(in the rows, 128 means zero)
A state moves one step at a time under one of 6 hidden systems, and each row is a state written as 26 numbers. Each run below is a few steps of one system.
path 1, G:
[[105 103  70 160 139 101 143 100 109 139 115 117  92 166 188 170 161 117
  132 135 101  86 113 175 126 101]
 [161 133 172 168 145 118  65 163 160 134 165  84 168 166 136  87 144 141
  105 125 142 153 128  88 143 155]
 [ 51  96  77 124 147 118 194 136 159 134 123 129 120 138 108 163 153 148
  127 118  89  95 146 105 134 106]
 [156 159 119 155 129 199  94 160 108 126 172 117 161 177 148 130 120  72
   88 132 102 132  90 142 125 137]
 [ 87 135  95 149 149 115 120 149 138  72 123 119 139  86 126 123 111 191
  158  99 107 110 183  85 101 106]
 [110 154 101 153 111 169 121 101 129 139  64 113 139 187 201 132 137  81
  124 127 127 139  81 161 138 104]
 [156 105 151 153 136 102  99 164 142 129 156 125 197 135 128  84 117 218
  137 119 107 109 133 128 104 119]
 [ 80 116  46 112 148  93 146 151 116 138  92 140 121 187 160 162 158  86
  134 129 141 154 136 132 162 112]
 [147 153 167 120 180 192  76 149 128 179 166 105 174 141 124 112 145 170
  103 127 108 110 121 125 138 123]
 [ 95 115  50 141 150  73 147 125 103  93 151  81 105 125 139 175 136 130
  150 104  95  94 149 140 118 127]
 [123 163 165 142 145 176  76 110 168 105 121  93 154 189 165 111 143 104
  104 118 158 136  93  85 148 138]]
path 2, G (11 x 26):
[[135 149 106 146 147 126 123 183  94 105 155  86 135 120 149 138 103 126
   94  88  99 177 187 147 141 176]
 [ 68 152 109 110 160 163 120  98 156 128  87  74 156 135 105 132 120 127
  187  92 134 125  97  97 109  89]
 [158 139 112 121  94 133 119 105 103  84 136 142 170 168 184 128 130 160
   91 131 106  51  90 164 130 127]
 [121  88 125 185 175  81  75 160 147 116 135 158 109 166 165 111 129 133
  155 130 166 163 150 109  98 108]
 [105 145 106 140 115 146 140 137 146 199  85 103 136 124 135 124 196 140
  109 167 106 130 142 103 186 108]
 [135 104 133 132 164 137 162 158 120 146 187  87 152 155 114 146  98 135
  100  78  75 134 122 187 109 160]
 [ 97 155  67 103 134 117  96 137 122  68 138 106 160 138  92 137 130  95
  167 120 148 121 116  58 127 117]
 [105 152 147 128 150 201 115 101 131 104 107 163 115 149 198 139 135 166
   78 123 115  67 137 136 125 105]
 [152 100 111 234 122  88  88 141 132 138 139  99 119 130 155 106 129 124
  167 139 107 141 117 146  88 108]
 [102 140 122 123 107 101 154 155 167 130  77 102 165 158 143 107 151 151
  100 118 136 168 151  89 190 153]
 [105  95 117 107 170 173 163 148 136 180 153 151 167 175 100 142 112 126
  127 112  92 111  86 167 102  98]]
path 3, Y (11 x 26):
[[168 166 155 199 121 142  55 111 116 104 130  74 119 120 183 100 119 119
  130 125 131 139 126 134 117 141]
 [ 69 107 103 108 148  74 166 109 162  80 131 107 112 116  99 150 138 161
  156 103 131  94 150  81 128 124]
 [133 121 150 142 116 196 141 114 150 130 134 169 136 193 164 130 126 100
   77 138 109  90  69 157 119 118]
 [144 116 128 161 163 114  80 193 127 121 191 146 132  92  97 110 129 159
  133 143 120 138 184  84 107 124]
 [ 69 158  64 132 132 175 163 134 123 143  75  74 146 139 140 151 127 105
  135  96  82 147 126 145 137 109]
 [175 137 186 115 129 141  98  86 115  94 154 112 153 103 128 104  89 183
  144 105 130  80  97 157  87 130]
 [102  97  45 118 153  64 124 156 108  88 140 158 127 186 157 162 143 108
  139 126 146 117 134 126 128 118]
 [111 150 185 120 169 206  92 110 164 180  94 142 139 149 157 108 155 160
  107 136 144 121 121 112 147  97]
 [152 103 109 165 147  84 133 142  96 155 196  82 104  89 112 152 151 149
  126 131  71  98 156 158 118 142]
 [104 164 122 153 124 145 108 117 160  77 107  64 150 180 152 121 117  82
  130  89 144 157 102  90 136 149]
 [109 118 148  69 149 155 153  98 132 100 168 169 115  96  79 152 126 165
  124 129 129  48 127 104 107 117]]
path 4, Y (11 x 26):
[[187  96 145 179 129  77 106 131 101 158 158 134  79 137 171 128 137  98
  114 150 136 154 134 188 126 150]
 [103 137 133 136 124  96 127 127 182 139  97  76 131 121  95 110 165 117
  151 134 160 171 140  43 172 137]
 [128 121 161  84 105 169 210  96 132 141 151 133 104 113  90 160 117 108
   81 120 101  97 108 165 135 160]
 [183 135 117 174  85 118  81 153 109  81 161 157 117 110 121 109 106  67
  139 159 152 155 121 107 103 138]
 [ 68 147 102  90 118 142 173 139 141 120  56 162 126  91 118 132 121 150
  138 121 138 155 184  88 151 108]
 [166 110 159 152  91 155 158  97 120 173 107 148 127 112 143 109 100 139
  135 138  97 120  87 213  97 109]
 [159  99 113 140 111  33 107 179 129 105 143 120 170 145 115  97 120 142
  151 127 154 173 144 110 136 152]
 [ 86 129 128  48 161 162 168 114 139 183  87 136 140 163 101 148 132 103
  130 111 154 158 107 139 156 118]
 [211 139 153 114 107 125  88 109  68 155 172 128 121  86 119 125 146 124
  114 169 128 101 114 167 137 144]
 [105 141  92 135 133  69 123 133 122  91  99  98  82 119 152 146 139  85
  142 115 171 187 176 102 159 156]
 [105 131 177 110  97 166 169  52 175 148  80 133 104 108 111 124 144 133
  130 146 137  91  89 113 137 110]]
path 5, N:
[[147 188 123 125 115 196  70 135 114 122 128 115 152 146 130 119 145  66
  109 152 149 146 102  90 153 132]
 [121 121 123  99 166 103 118 126  96  82 147 153 116  80 137 141 103 204
  139 102 124  85 183 138  99 119]
 [127 134 114 206 129 139  91  97 142 162 109  75  90 147 169 134 165  68
  147 153 125 141  96 135 128 105]
 [119 104 183 127 125 122 145 135 180 104 128 154 176 140 129  95 108 222
  112 111 120  92 133 109 118 130]
 [105  98  67 147 144 119 162 164 122 173 170 112 108 154  89 167 154  51
  131 141  97 148 114 137 132 128]
 [154 182 161 103 108 188  95 156 127  94 126 145 183 108 122  89 111 156
   94 130 137 135 146  85 149 145]
 [100 121  53 122 165  95 135 126  77 116 142 103  93  89 120 175 120 123
  169 110 104 114 159 158 103 110]
 [148 168 158 177 112 176  64  97 148 122  89 110 150 161 185  89 135 119
  131 144 151 125  84 114 125 106]
 [106  64 124 124 171  75 163 146 145 132 150 162 126 143 128 140 127 200
  135 116 112  90 155 149 106 113]
 [144 139 128 166 120 161 111 152 148 189 146  91 132 170 122 126 168  56
   98 159 118 164  97 118 162 140]
 [132 138 144  81 130 117 139 159 125  81 156 135 172  86  85 112  96 203
  118  99 119 114 175 100 127 157]]
path 6, A (11 x 26):
[[169  94  96 119 165  62 107 158  76 189 169 107 134 144 120 144 155 125
  141 143 120 140 127 180 139 132]
 [146 142 142 136 168 103  87 142 126 139 172  59 118 154 141 139 170 103
   96 123 145 152 145 109 177 178]
 [ 99 134 139 105 183 141 115  90 143 124 181  74  98 132  92 165 162 111
  128 120 131  77 111  87 132 135]
 [129 142 126 168 101 154 123  94 139  71 169 125 101 129 144 140 152 111
   91 157 106  46 105  95 117 133]
 [ 88 126 142 197 131 181 128 142 175  98 127 161 105  97 134 113 116 153
  120 131  98 106 165  81  89  98]
 [103 135  95 158  82 181 179 143 137 159  82 133 162 100 118 114 114 152
  134 134  58 118 120 146 115  89]
 [140 128 113 134 104 142 161 178 115 107 114 136 192 141 135 107  56 140
  121  81  92 169 128 177 105 143]
 [112 135  61  76 164 108 110 161  85 127  91 138 178 163 147 136 104 127
  167  99 149 163 132 158 132 104]
 [177 137 127  83 170 110  79 121  55 156 136 123 138 146 174 142 138 147
  124 120 145 122 127 200 141 132]
 [155 106 133 161 176  50  69 121 114 141 168  69  97 126 140 135 158 133
  158 129 151 134 143 131 128 144]
 [115 123 156 142 159 117 106 108 170 162 152  72 122 164 132 133 200 142
  104 140 132  92 114  85 169 139]]
path 7, P:
[[110 115  98 124 160  66  95 144 127 130  99 122 117  99 108 118 133 139
  197 127 172 175 172  86 125 104]
 [148 134 158 119 104 123 141  83 135 160  96 118 106 164 185 135 175 117
   78 151 143 110 103 157 186 149]
 [156  75 171 126 166  93 128 150 137 143 209 141 114 101  59 124 106 142
  149 121 138 135 138 129  91 148]
 [109 155  78 108  89 123 144 151 133  92 122 124 140 163 123 144 154  65
   91 142 141 146 128  77 180 157]
 [115 132 189 106 146 208 168  85 142 141 128 156  95  84 100 138  94 140
  119 113 116 100 121 148  95 120]
 [143 134  55 166  79  75 113 143  92  61 136 123 121  90 126 127 122 103
  165 146 121 122 143 107 109 123]
 [109 131 183 146 111 169 142 114 183 131  57 170 140 166 183  93 116 155
  102 119 148 148 122 129 133 113]
 [150  88  90 125 122  85 131 123  95 187 140 137 132 103  84 128 137 126
  188 160 109 114  96 168 103  84]
 [175 151 132 116 110 124 102 179 100 107 128 155 167 168 173 111 115 117
   71 128 149 172 144 146 164 171]
 [ 91 128 149  72 178 142 144 101 141 183  95 105 115  94  72 137 124 134
  178 104 156 161 127 118 130 112]
 [175 150 109 108  94  89 112  91  75  82 160 106 104 121 158 155 152 111
   97 152 135  75 124 150 158 166]]
path 8, P (11 x 26):
[[149 141 150 149 173 164  80 167 108 184 150 114 154  82 106 105 118 174
  149 123 105 155 156 135 107 108]
 [121 158  88 123 117  89 135 125 108 124  96  35 156 143 153 136 142 125
  132  95 116 154 131 148 170 157]
 [126 122 191  98 194 146  96  78 148 123 152 106 136 167 140 130 123 163
  130  91 151  86  91 142 106 127]
 [ 98 103  59 133 173  70 119 155 116 113 172 129 105 141 126 169 172 130
  130 141 120  94 164  97 139 119]
 [116 141 173 189 147 199 123 138 169 157 139 113  96 147 160 129 146 100
   69 132 110 145 139 116 141 141]
 [123 124 120 156 111 122 157 136 141 138 165  65 155  73  55 122 121 155
  155 118  66 103 121 111 104 128]
 [118 145 100 137 104 152 137 132 131  56 125 116 171 196 174 132  95 100
   97  92 109 113  91 141 117 145]
 [ 79 126 116 118 190 179 103 127 134 149 112 162 143 127 124 130 120 173
  171 120 120  95 129 115  87  58]
 [145 143  64 177 118 112 105 147  72 147 113 106 117 126 198 142 158 126
  117 148  88 129 155 172 144 116]
 [145 128 204 167 162 139  91 136 165 167 119  81 155 137 140  82 114 176
  140  96 136 168 131 132 120 136]
 [117 111  79  90 138  67 148 119 121 144 144  67 165 166 104 152 164 134
  147 119 116  95  91 135 154 132]]
path 9, N, 11 rows:
[[139 128  98  81  79  90 172 162 113  60 138 153 172 142 115 127 104 137
   96 112 125 128 142 118 149 174]
 [111 146 113  92 179 170 111 121  99 148 126 135  94 114 100 156 108  58
  165 117 161 175 124 133 109 111]
 [162 161 133 110  87 120  94  83  99 101  95 151 122  85 173 117 152 179
  112 165 144  72 143 128 149 119]
 [121  84 150 186 156  85 147 110 143 137 125 105  80 153 164 137 100 112
  148  91 128 162 124 189  90 139]
 [123 115 165 126  97 125 139 111 191 175  90 136 155 140  95  89 171 143
  135 168 150 130  94  78 163 113]
 [127 105 109  79 125 118 200 152 106 103 178 144 134 150 109 170 106 113
   73  99 100 123 137 169 140 179]
 [156 160 132 122 118 154  82 140 108 140 128 136 115  77  81 108 115  68
  159 153 165 187 130  95 123 125]
 [105 162 107  91 116 125 142  87 100  73  73 130 113  93 176 148 124 181
  119 108 128  90 171 136 145 129]
 [146  99 151 176 133 132 116  84 132 159 127 112  99 148 142 127 107  84
  173 123 132 134  66 190  78 105]
 [124  98 146 130  96  84 143 145 178 129  91 186 148 158 144  94 157 171
  110 160 156 125 143  93 161 122]
 [118 108 135  91 164 149 188 144 116 184 161 108 115 144  92 165 120  89
   90 101 102 159 130 179 142 165]]
path 10, A, 11 rows:
[[116 130 128 108 127 186 142 193 142 132 122 190 196 163 127 103  99 157
   95 118 111 152 133 122 129 116]
 [124 129  50  93 140 132 157 160  57 143 123 145 126 105 116 169  94  98
  145 111  97 158 150 192 118 120]
 [170 179 127 126 129 127  63 125  78 121  97  79 158 129 179 109 111 125
  140 104 153 171 128 160 141 145]
 [114 101 144  93 195  67 106  87 126 130 133  92 125 139 135 143 139 183
  170  93 159 101 127 143 120 124]
 [161  96 133 164 129  90  93 120 136 156 168 125 124 188 159 126 185 115
  110 174 132  86  80 135 144 121]
 [122 107 152 157 168 129 126 177 158 138 202 133  98 111  92 136 156 137
   85 143 114 124 185  68 137 154]
 [ 87 160  93 148 113 187 162 118 137 148 125  81 104 108 101 161 155  73
  115 137  83 120 116 105 145 123]
 [131 168 152 123  93 185 136 117 135  46 147 113 160 105 116 115  73 136
  109  93 105  98 116 110  99 148]
 [ 78 120  73 142 127 124 137 117 131  77  77 173 128 137 162 136  98 141
  169 113 126 108 133 129  85  74]
 [165 128 140 146 120 160 102 150 105 174  97 180 169 130 170  93 116 182
  126 150 111 130 124 180 120  90]
 [138  91 100 149 143  57 153 179 111 168 134 101 135 112 112 127 111 148
  154 104 105 183 168 175 124 141]]
path 11, C:
[[157 190 157 105 141 188  71 133  98 127 102 125 146 131 181 114 126 135
   87 122 150 153 149 133 162 145]
 [111  93 116 146 180  90 144 116 111 149 170  83  85  91 111 163 131 156
  160 103  91 101 152 164  94 122]
 [152 143 143 164  93 106  88 111 158 110 109  89 152 191 183  98 158 106
  108 139 154 132  88 108 160 146]
 [108  90 150  79 201 136 138 144 143 135 204 173 107 139  72 155 132 129
  115 122 144 107 141 103 117 134]
 [129 149  56 191  74 147 125 152 113 130 116 130 124 133 157 133 159  76
  110 177  88 121 121 120 146 106]
 [120 160 184 113 158 193 121 132 144  88 155 109 136  95 102 123  78 148
  111  79 126 139 153 103 106 153]
 [ 85 104  83 153 117 118 163  92 143 140  92 114 131 146 148 143 143 152
  161 130  84  74  91 151 108  77]
 [175 139 175 113 133 141  73 152 124  96 135 172 182 171 166  86 102 162
   99 122 165 134 119 130 129 144]
 [ 84  94  80 137 190 107 131 163 121 189 131 134 108 113 107 151 152 142
  167 130 110 143 166 129 118  85]
 [174 178 140 141  95 159  99 130 107 152 121  73 162 137 162 110 150 117
   81 142 110 140 112 148 172 157]
 [102 100 127  97 193  98 143 122 123 103 190  90 111 132  84 167  99 124
  151  74 127 114 128 138  92 150]]
path 12, C, 11 rows:
[[ 99 142  88  93 158 162 143 177 108 162 153 128 125  91  59 156 129  94
  131 127 113 167 164  99 138 127]
 [132 183  94 128  83 174 153  94  88 116 102  74 132  97 148 150 121 101
  111 120  80 111 111 163 139 140]
 [123 125 159 113 148 110 117  77 130  46 129 122 117 127 144 130  78 153
  155  76 156 100 121 140  84 138]
 [109  92 132 151 134  90 115 107 162 142  84 187 105 161 176 117 172 161
  145 164 164 101 127 114 135  82]
 [178 109 173 151 134 136 110 187 133 178 172 172 131 118 117  96 134 143
   85 161 124 164 156 130 138 144]
 [107 127  82 152 120 124 162 167 134 169 138  62 143 104  62 134 130  96
  155 119  81 173 132 113 133 133]
 [125 180 126  59 104 173 148  85 115 104 111  87 167 151 123 144 118 100
  110  98 129 110  79 136 154 150]
 [119 114  90  90 151 102 127  97  85  66 138 175 101 131 151 164 103 129
  153 112 146  81 130 163  86 107]
 [134 142 142 185 123 116  72 124 139 120  78 162  92 119 199 103 156 143
  127 159 164 143 168 100 139 104]
 [138  91 205 164 156 129 148 145 172 194 165 117 104  93  94 113 138 166
  106 132 104 143 155 130 124 146]
 [137 108 101 156  79  99 158 152 150 151 145  80 182 164  83 114 133  90
  139 137  94 143  65 125 136 139]]

Which system made each run below?
path 13 (2 x 26):
[[145 100 140 162 120 123 160 154 143 150 214 102 117 110  76 138 151 123
   89 149  73  98 133 116 134 158]
 [114 164 111 147 119 182 125 160 133  83 148  99 137 135 106 133  92  56
  114  98 119 175 127  94 117 157]]
  Y
path 14 (2 x 26):
[[118 144 157 163 189 169 115 121 121 125 156  84  76 115 164 156 123 128
   93  90 106 131 168 151 119 152]
 [112 138 118 174  97 110 122  88 165 101 121  41 139 115 104 116 132 116
  176 121 114 109  87  86 114 122]]
  G
path 15, 2 rows:
[[116 134 104 127 176 153 124 149  92 153 177 133  68  90 123 180 159 114
   93 143 101 115 188 130 143 134]
 [122 179 123 202  97 166 100  97 138 104  97  56 115  99 159 116 133 106
  141 122 105 133 121 107 122 122]]
  Y
path 16 (2 x 26):
[[ 81 127  95 110 171 121 154 114 132 164 144  65  82 118  83 177 164  80
  145 119 123 138 135 107 147 132]
 [158 174 162 120  93 177 107  89 129  80 160  95 145 138 128 125 133 108
   84 133 125  76  83 108 139 159]]
  A
path 17:
[[100 126 171  83 150 131 156 123 170 120 139 102 177 144 104 123 133 209
  104  92 114  89 131 101 148 147]
 [143 103 104 138 163 151 119 138  97 140 197 141 111 174 120 165 119  61
  121 129 108 112  83 176  93 122]]
  Y
path 18:
[[127 121 161  33 151 101 143  69 125 137 132 127  96 102  88 150 155 148
  130 134 172  92 126 120 156 144]
 [164 126 119 158  98 114 119 113 108 129 140 147  66 151 174 147 162  56
   88 175 144 126 118 147 155 146]]
  Y
path 19 (2 x 26):
[[135  81 143 118 157  89 133 170 131 142 129 200 110 112 110 115  99 151
  149 126 165 179 178 133 111 121]
 [146 153 108 115  80 121 127 113 118 170  86 112 115 127 124 128 172  62
  123 175 158 166 107 115 186 135]]
  P
path 20 (2 x 26):
[[140 145 160 116 138 176 122 188 142 123 186 118 175 119  74 114 108 136
   86 113 104 150 151  90 136 164]
 [ 72 162  76  94 122 162 177 102 119 101 101  70 132 116 102 165 109  91
  144  89  99 125 116 122 129 128]]
  P
path 21, 2 rows:
[[187 164 175 145  66 162 112 114 129 149 124 115 134  97 130  95 149 123
   80 167 119 129 118 122 166 157]
 [103  80 122 122 146  92 192 145 146 105 164 117 116 116  65 147  82 118
  155  84 114 147 135 139  87 152]]
  C
path 22 (2 x 26):
[[110 146  75 109  79  85 131 103 129  69  74 113 156 167 148 129 123  87
  159 121 158 135  90 108 148 128]
 [130 103 176  90 163 162 128  96 130 150 114 213 109 141 152 132 126 168
  113 138 149  84 116 164 112  96]]
  P
path 23 (2 x 26):
[[ 88  89 137 151 196 147 150 175 169 166 182 114 119 152  81 143 125 113
  125  98 104 154 142 110 107 130]
 [127 172  60 103  97 167 132 142  91 118 146  99 162 133 113 155 156  90
  100 150  85  93 111 110 162 129]]
  A
path 24 (2 x 26):
[[ 96 111 111 130 154  78 111  94 158  66 133  95 123 193 152 145 141 114
  147 101 161  99  98  97 127 133]
 [124 117 153 163 132 155 108 130 177 133 148 163 135 177 153 114 175 141
   87 171 124  73 106  80 143 109]]
  G
path 25:
[[141 114 118  99 115 150 160 115 102 156 140 186 126 114 133 147 147 170
   95 165  90  54 122 168 134 104]
 [155 118 126 224 109 120 117 174 130 124 149 121 103 106 138 110  98  88
  130 127 111 196 155 137 101 147]]
  A
path 26, 2 rows:
[[120  77 111 187 113 109 151 163 156 149 122 154 151 122 104  98  97 148
  180 134  97 143 122 139  77  86]
 [152 150  86 128  87 154 113 158 106 154  97 141 199 180 157 110 131 104
  112 150 113 146  84 154 155 112]]
  P
path 27, 2 rows:
[[161  95 197 125 183  97 100 148 139 129 198 151 101 113 112 122 130 164
  104 128 157 131 172 110 123 163]
 [108 144 125 156 117 115 144 107 153 132 138  54  79  87 102 148 178 101
  117 141 116 130 155  78 165 154]]
  N
path 28 (2 x 26):
[[ 68  92 102 140 177 113 126 118 168 151  89 142 112 193 146 141 146 103
  171 123 161 143 107 113 118  82]
 [168 127 130 136 131 151 108 139  99 188 168 143 128 118 138 133 179 149
   82 182  92  79 129 152 147 117]]
  P
path 29:
[[139 108 131 102 147 127  89 152 145  91 174 183 180 190 113 114 120 127
  129 140 158 100  91  87 110 117]
 [106 140  87  99 189 174 111 175  88 171 137 166 126 131 138 158 153 134
   99 137 112 133 175 135 148 107]]
  Y
path 30, 2 rows:
[[147  85 156  87 100  81 211 119 124 143 135 166 106  97  96 137 110 152
  105 126 119 125 146 181 133 162]
 [145 141 127 124  76 121 153 122 127 144  93 119 106 122 104 126 118  41
  136 139 158 205 111 134 153 156]]
  N
path 31 (2 x 26):
[[117 130 144  48 129 140 168 121 133 131  87 141 191 171 122 121  87 146
  127  81 145 150  96 165 139 141]
 [151 117  69  79 142  88  98 120  57 147 111 167 132 115 137 139 133 134
  175 147 147 115 122 173 118  84]]
  C
path 32, 2 rows:
[[103 106 136 128 151  71 159 117 135 144  88 137  73 107 172 142 144 176
  117 119 143 143 195 151 154 138]
 [139  98 169 189 102 119 139  93 185 181 117  88 121 156 126 104 154 100
  145 149 127 134  65 133 126 119]]
  Y
